In the rows, zero is written as 128.
A state moves one step at a time under one of 6 hidden systems, and each row is a state written as 20 numbers. Each run below is a few steps of one system.
M, path 1 (11 x 20):
[[106 117 142  88 126  96 140 149 135 139 120 136  37  90 139 138 163 136
  173 119]
 [114 143 203 141 106 119  67 121 121 102 172 112 114 112 129 157 147 180
  134 113]
 [126 156 128 120 190 132  90 122 121  82 125 159 146 150  66 139 147 136
   88  83]
 [109 118 143 168 197 113 158 132 129 177  76 148 111 121 125  88 130 154
   90 101]
 [159 115 187 148  95 133 127  99 163 111  98 140 104 108 162  77 149 108
   88 147]
 [181 122 140 105 132  91 111 128 178 101 111 119 103 105 100 186 116 111
   91 178]
 [137  98  98 147 112 127 130 165 101 115 120  86  54 104  79 155 124 165
  111  98]
 [ 86  87 152  98 141 118 109 137 104  97 159 157  73  99 145 111 169 119
  149  87]
 [116 132 200 134 187 126  88 111 141  98 154 147 141 121 138 141 102 185
  130 138]
 [156 169 130 140 168 182 104 118 148 104  73 142 122 154  91 116 114 147
   91  79]
 [154 127 149 122 160 108 157 117 140 196  66 144  86 109 127 115 169 109
  111 108]]
Y, path 2, 11 rows:
[[104 113 120 181 121 119 108 137 115  75 181 128 184 139  92 111 124 151
   89 154]
 [108 110  87 124 184 133 120 159 122 106 106 169 151 151 140  91  85  65
  104 111]
 [134  81 144 125 132 150 171 108 118 160 109 104 117 118 209 115  71 124
  131 138]
 [192 141 131 107  82 187 130  95 177 113 122 123 119 120 123 132 135 133
  170 171]
 [150 181 112 112 132 107  94 172 121 168 123 113 108 132  80 179 127 139
  183 124]
 [ 90 139 126 136  90 113 133 128  49 145 162  98 130 137 119 132 177 148
  129  67]
 [ 60 117 132 116 154 111 136  96 152  97 175 174 187 133 131 120 173 128
  118 142]
 [116 138 138 190 168 120 114 149 146 139 107 142 182 149 141  92  66 132
   88 154]
 [173 111 105 117 109 146 155 115 123 144  73 119 124 138 159 106 108  55
   84 116]
 [152  94 112  95 103 114 178 123 157 148 129 107  87  95 142 158 122 135
  169 192]
 [142 157 121 148  59 148  77 170 129  98 157 104 102 125  96 134 125 156
  178 139]]
N, path 3:
[[138  83  80 102  91 138 151 144  92 149 110 107  84 118 146 130 131  66
  125  91]
 [107  97 127  91 103 120 155 108 136 135 189 123 131 102 152 152 155 147
  197 177]
 [113 185 121 134 113 155  74 148 118  95 165 126 182 167 115 137  98 147
  170 128]
 [112 143 108 114 166 140 125 122  72 166 106 126 160 163 138 134 123  90
  101  47]
 [116 110 127 137 127 127 211  80 119 184 123 130 152 124 150  89 172 146
  135 149]
 [130 176 129 146  82 116 117 137 193 127 116 145 166 140 137 106 127 109
  147 199]
 [155 135 112 140 101  97  90 164 106 151 113  84 138 138 125 182  85  79
   88 117]
 [117  65  68 110 101 127 185 122  78 118 159 102 116 118 116 136 150 115
  119 121]
 [ 65 113 111 114 130 128 130 146 152 111 175 164 147 123 158 107 121 134
  200 170]
 [136 159 164 137 126 163  67 128 100 132 144 113 177 160 171 133  69 119
  144 102]
 [162 130  92  96 151 172 173  77  98 155 100 116 158 156 119 139 137 109
  107  87]]
L, path 4, 11 rows:
[[190 147 188  92 168 142  82 107  90 128 114 131 115 134 139 145 108 111
  127  86]
 [146 144 125 119 159 138 193  88 127 136  92 112 103 131  90 143 147 203
  111 123]
 [ 92 166 142 169 104 117 103 152 178 142 104 156 102 114  99  96 190 149
  133 114]
 [160 127 200 146 127  65  77 136  91 129 136 122 126 113 130 130 137  96
   77 123]
 [134  93 113 129 151 116 176 109 118  61 114 111 114 131 106 129 106 154
   47 141]
 [ 75  85 107 148 143 151 115 163 198 108 115 161  77  95 132 110 123 133
  131 124]
 [183 106 197 134 136 145  68 138 107 129 143 135  99 102 159 105  97 114
  155 127]
 [187 154 137  75 159 147 153  90 118  76 105 118 103 144 103 153 106 165
  122 133]
 [ 82 156 115 138 137 140 130 145 164 151 101 127  79 118  93 150 159 193
  147  90]
 [142 141 194 161 122 113  76 129  92 152 146 145 123 112 116  89 185 124
  127  93]
 [151 142 166 114 172  69 151  97 113  89 111 136 146 140 111 128 125 134
   57 154]]
N, path 5:
[[ 58 129  73 100 123 122 154 129 118 138 150 159 163 145 131 110 182  89
  153 105]
 [ 93 137 159 156 129  98 127 125 108 178 160 125 200 141 181 113 104 133
  151 162]
 [153 151 103 135  88 163 138 102 122 107 106 112 191 172 145 110  99  89
   87 131]
 [127 103  62 113 140 124 172 142 147 196  99 121 139 123 136 154 112  82
  137 144]
 [136 117 116 146  41 129 137 146 102 157 164  97 124 116 148 108 138 121
  186 162]
 [111 156 106  68  98 115 101 126 121  91 168 128 171 156 140 173 125  81
  152 137]
 [ 84 125  85 142 149 139 142 135  77 167 152  96 179 154 129 160  91 155
  134  98]
 [102 122  99 135 107 169 153 111 105 145 136 157 172 149 154  56 162  92
  147 106]
 [133 156 150 109 137 100 147 110 149 185 119 137 183 143 182 134 108  96
  155 180]
 [159 161  94 157  53 150 141 128 121 146 108  70 158 156 123 144 101 132
  111 140]
 [111 107  51 103 101 113 139 152 131 155 133 133 137 126 109 150 163  56
  135 121]]
M, path 6, 11 rows:
[[130 170 105  83 161  97 109 138 146 121 105 148 118 139  68 179 165 106
  116 104]
 [ 98 113 147 192 136  96 146 144  90 185 124 105 107 109 113 109 152 180
  103 103]
 [114 115 160 127 111 119 109 112 140  56 140 169 133 126 145  72 163  88
   89 132]
 [139 108 141 136 190  99 115 135 172 125 109 127 142 118 126 176  67 133
   84 167]
 [172  96 102 153 104 193 138 132 112 112  98  99  75 119 107 105 113 143
  106  91]
 [130 105 147  61 147 101 135 126 139 131 132 161  71  94 151 131 162  92
  176 136]
 [128 156 186 149 113 118  98 129 130 112 153  93 115 122 124 165 108 214
  146 147]
 [118 163 105 109 140 156  86 132 123  87 112 150 125 152  77 135 164 110
  101  55]
 [110 107 157 151 202  84 153 126 111 204 114 147 130 110 129 113 148 143
  112 119]
 [144 137 172 168  87 139 132 105 149  77 112 135 124 129 142  61 136 145
   90 154]
 [146 126 119  95 148  98 104 138 188 114  93 138 119 120 118 182 110  72
   83 146]]
Z, path 7 (11 x 20):
[[154 112 128  89 182 169 152  99 118 104  84 143 121 146 167 107  77 102
  103 102]
 [143 127 127 122 137 165 172 109 189 178  82 132  87 104 141 126 131 164
  169 150]
 [183 184 161 131  71 134  76 139 140 133 128 120 103 122  96 133 164 135
  170 139]
 [125 166 127  86 143  61 108 141  93 115 137 110 126 140  85 200 146 128
  107 110]
 [ 53 103 107 162 144 123 148 125 110 111 147 123 137 129 100 126 159 180
   82  90]
 [100  96 161 166 158 126  98 131 144 118 139 184 159 121 155  60 136  92
  102 130]
 [177 109 166 141 164 115 137 128 115 139  97 114 126 127 171 112  45 121
  103 163]
 [175 123  97 106  99 181 162 109 164 106  72 107  73 124 122 136 115 131
  115 126]
 [136 125 121 106 108 122 104 150 171 157 139 139  75  88 100 160 177 122
  189 142]
 [130 156 162 121 117  99  83 147  64  98 184 108 119 131  98 152 136 170
  160 115]
 [ 66 148 118 103 180 123 125 111 116  78 130 148 160 164 120 146 127 143
   85  80]]
Y, path 8, 11 rows:
[[ 38  78 101 122 123 147 138 138 137  79 157 128 107 118 160 135 114 152
  125 101]
 [146  90 167 153 165 187  68 114 147 115 166 158 167 116 147 108  96 124
  139 134]
 [196 168 140  99 182 146 142 113  91 143  86 137 138 161 129 103  87 120
  145 123]
 [112 160 118 104 104 141 186 101 150 177  73 104  88 132 147 145 158 159
  143 103]
 [130 131 159 155  76 110  94 119 173 161 156 123 129  91 102 156 201 141
  138 152]
 [139 157 130 142 133  56  96 166  81  94 155 130 154 144  71 127 137 114
  102 147]
 [ 55 104  83 123 147 109 163 146  94  88 118 123 125 149 144 117 103 121
   74  88]
 [104  49 139 149 142 175 128 107 176 123 143 149 136  97 179 105 109 117
  116 142]
 [217 137 160 125 146 152 101 129 136 120 117 141 131 128 133 102  75 113
  158 177]
 [162 179 105  80 115 137 152 134 102 141  77  93  78 150 121 161 110 138
  152  96]
 [ 94 113 126 124  92 142 133 109 137 166 154 107 101  98 115 171 200 167
  156  98]]
Z, path 9:
[[149 168 182 149 111  63 124 144 124 141 117 137  95 113 105  95 173 148
  137 162]
 [120 145 158 133 104  74  95 140 133  69 118 100 112 131 119 172 111 133
   52 126]
 [113  55  99 149 169 145 120 130 142 111 133 130 115 101  90 156 134 127
   64  96]
 [130  77 144 149 169 132 130 151 110 113 136 171  85 100 131  51 128 131
  152 131]
 [138 147 190  97 140 126 111 128 138  85 105 134  88 130 186 117  68 140
  144 139]
 [165 140 135 109 151 185 111  96 176 131  95 109 109 126 108 191 111 164
  116 104]
 [154 153 118 133 153 135 122 137 131 163 111 151  94 114  52 119 195 149
  156 104]
 [ 97 173 183 130 120  47 113 151  95 119 129 132  98 128 129 113 161 149
  123 120]
 [100 118 166 148 140 111 104 103 146  80 131 113 149 130 131 165 117 151
   36 115]
 [144  70 105 173 190 152 125 135 154 130 107 157 132 110  88 104 121 117
   73 123]
 [153 103 151 140 137 110 141 162 106 131  96 144  56 102 154  61 110 116
  141 135]]
C, path 10, 11 rows:
[[138 191 140 131 119 107  98 164 108 205 104 111 111 136 120 150 133 133
  175 101]
 [124 139 132 103  83  90 157  95  62 123 156 101 137 138 115 142 197 125
  106 104]
 [ 52 115  92 155 145  92 146 143 163 104 155 151 165 127  97 125 147 152
  104 161]
 [117 124 136 194 130 131  76 174 106 134 127 129 159 142 153  84  71  98
  103 116]
 [174  85 131  81 143 126 150  98 112 111 115 129 135 128 173 131  98  55
   95 142]
 [148 108  96 124 126 162 181 116 179 133 111 109 107 115 127 144  94 177
  158 185]
 [151 169 121 126  76 171  71 162 137 138 133 124 101 128 110 130 139 121
  200 106]
 [124 142 143  69 154  82 123 121  61 146 163 118 127 132 121 179 156 125
  155  97]
 [ 68 140 106 143 138 137 182  99 103 108 143 127 164 156 113 105 153 192
  111 112]
 [ 77 140 129 170 136 131  91 146 175 155 116 176 174 136 146  86 143  84
  112 120]
 [182 117 167 146 140  82 129 123  96 172 116 107 161 129 157 130  87  87
   87 160]]
L, path 11, 11 rows:
[[116 153 135 142  84 102 145  92 114 115 147 105 155 135  87 146 201 159
   85 121]
 [ 75 115 109 171 151  67 112 165 140 125 144 154 161 125  91 120 149 112
   81 144]
 [104  81 138 157 138 105 127 152  96 112 123 131 131 127 184  80  77  87
   79 124]
 [149  67 121  98 132 175 149  91 175  90 118 135 124 113 171 131  94  99
  109 156]
 [165 119 106 131 127 175 112 154 176 142 124 120  99 108 115 150  83 154
  190 166]
 [168 177 128  93 100 149 100 151  79 128 128 118  88 141 112 128 133 127
  195  93]
 [112 162 150  73 139  99 150  88  86 132 153 118 130 139 113 172 180 167
  147 103]
 [ 67 157 136 179 145 118 128 116 130 138 145 138 183 146 101 115 161 185
  107 114]
 [111 132 139 164 161 102 101 141 130 155  98 161 169 141 137  89 135  69
   67 105]
 [155  82 136 141 125 103 177 110 133 147  91 108 121 114 170 115  99  98
   67 162]
 [146  98  94 136  69 159 138 136 196  86 120 117  97 107 124 128 115 121
  125 181]]
C, path 12:
[[109 129 116 162  81 178  88 113 135 115 152  97 149 132  98 165 159 153
   97  79]
 [131  99 116 130 203 101 111 152 106 142 150 181 146 119  84 102 155  90
  135 126]
 [105 143 160 139 135  95 174 131  88 118 104 118 119 148 187  75  77 158
  120 143]
 [122 124 131 120  81 172 107  89 204 103 111 124 147 128 160 157 137  97
   86 123]
 [193 102 115 151 172 130 109 146 139 185 131 127 129 100  69 160 119 131
  141 159]
 [151 158 121 108  97 112 157 157  61  94 115 120  73 142 123  74 128 137
  162 122]
 [ 46 120 138  88 106 114 121 113 166 104 149 125 115 118 171 180 151 134
  126 108]
 [143 111 142 184 163 170  88 112 118 146 168 123 187 128  89 140 124 167
  114 117]
 [150 154 115 112 175 115 143 142 102 117  86 179 127 154 117  57 129  80
  125 117]
 [ 89 124 156 123 103  92 175 115 153 166  91 100 100 117 201 141 114 141
  112 141]
 [175 119 135 160  66 169  91 101 166 111 155 108 154 114  90 153 157 133
  109 154]]

Which system made each run below?
path 13, 2 rows:
[[162 199 147 120 131 170 109 106 103 134 127 104 164 170 119 146  99 175
  162 112]
 [112 189  95 105 143 121 150 111 139 167  81 141 155 161  97 145 177 113
  114  90]]
 : Z
path 14 (2 x 20):
[[ 72  98 149 124 167 117 133 127  50 120 166 136 130 131 160 101 128 146
  131  80]
 [107 131 162 124 161 172 153  68 155 102 125 163 172 145 169  84 125 151
  120 136]]
 : N
path 15, 2 rows:
[[ 66 143 151 130 123 177  95 130 174 114 109 147  98 126 175 115 125 149
  144  78]
 [190 142 187 122 165 149  71  91 129 168 134 141 161 125 117 155 146 110
  128 111]]
 : M
path 16:
[[138  42 110 125 136 165 165 104 109 171 139 123 106  93 148 117 148 107
  132 107]
 [155 143 141 122 118 134 146 120 167 107 145 159 140 124 131  86 125 144
  191 214]]
 : L
path 17:
[[116 163  90 154 135  91 110 159  74 135 138 109 190 169  86 145 112 115
   94 113]
 [ 67  82  71 126 130 127 185 124 105 143 133 137 157 137 158  96 139  88
  104 111]]
 : Y
path 18 (2 x 20):
[[158 134  82  80 101 101 152 139 107  89 122 139  97 133  82 120 173  80
  129 139]
 [ 57 113 142 119 115  68 139 150 121 121 169 109 107 108 157 162 123 171
  153 152]]
 : L
path 19, 2 rows:
[[107 120 141 123 182 163 132 137 165 116  81 138  74 120 156 129  74 169
  131 105]
 [182 112 177 146 124 191  88 100 151 146 119 131  91  95 117 123 160 145
  135  97]]
 : N
path 20 (2 x 20):
[[111 105 175 152 125  97 103 105 117 182 188 124 186 109 140 152 168 125
  127 142]
 [143 150 101 154 136 130 131 139 108  59 142 142 177 165  80  84 102 139
  105 162]]
 : M
path 21 (2 x 20):
[[171 136 146 161  67 157  89 130 102 158 171  84 133 116 106 150 137 161
  171 132]
 [128 164  93  66 144  98 127 128  89  81 144 149 155 163  90 142 153  86
  130 118]]
 : Z
path 22 (2 x 20):
[[150  92 171 119 120 124 137  77  56 117 181 123 160 125 149 107 158 118
  116 122]
 [104 164 106 103 170 126 166 115 176  80 108 166 151 155 114 113 111 159
  137 174]]
 : Y
path 23 (2 x 20):
[[139 134 132 105  52 126  93 122 142  73 159 114 156 137 156 150 117  77
  121 161]
 [126  89  59 114 157 137 133 145 117 148 157 109 161 131 104 191  87 115
  140 136]]
 : Z
path 24:
[[ 76 120  74 147 154 134 163 143 127 105 134 173 143 139  91  63 163 139
  135 125]
 [ 77 124 170 143 140 105  95 148 149 146 117 152 138 126 207 101  92  91
  121 128]]
 : Y
path 25:
[[125 104 162 127 105 100 120 151  78 102 176  99 112 117 173 123  73 149
  164 164]
 [126 130  99  81 136 196 118  99 147  61 131 128 148 156 138 159  89 125
  123 105]]
 : Z
path 26 (2 x 20):
[[ 67 123 126 125 124 127 110 133 110 157 174 118 185 144 189 148  94 117
  162 123]
 [146 124  95 126 136 189 140  92 103 150 144 128 211 163 143 119 107 100
  135 120]]
 : L
path 27 (2 x 20):
[[ 99 117 162 119 121 120 130 135 144  75 160 162  89 104 149  82 142 160
  174 167]
 [132 157 184 115 159 143  53 127 142  84 137 132 140 141 142 163  79 143
  121 109]]
 : L
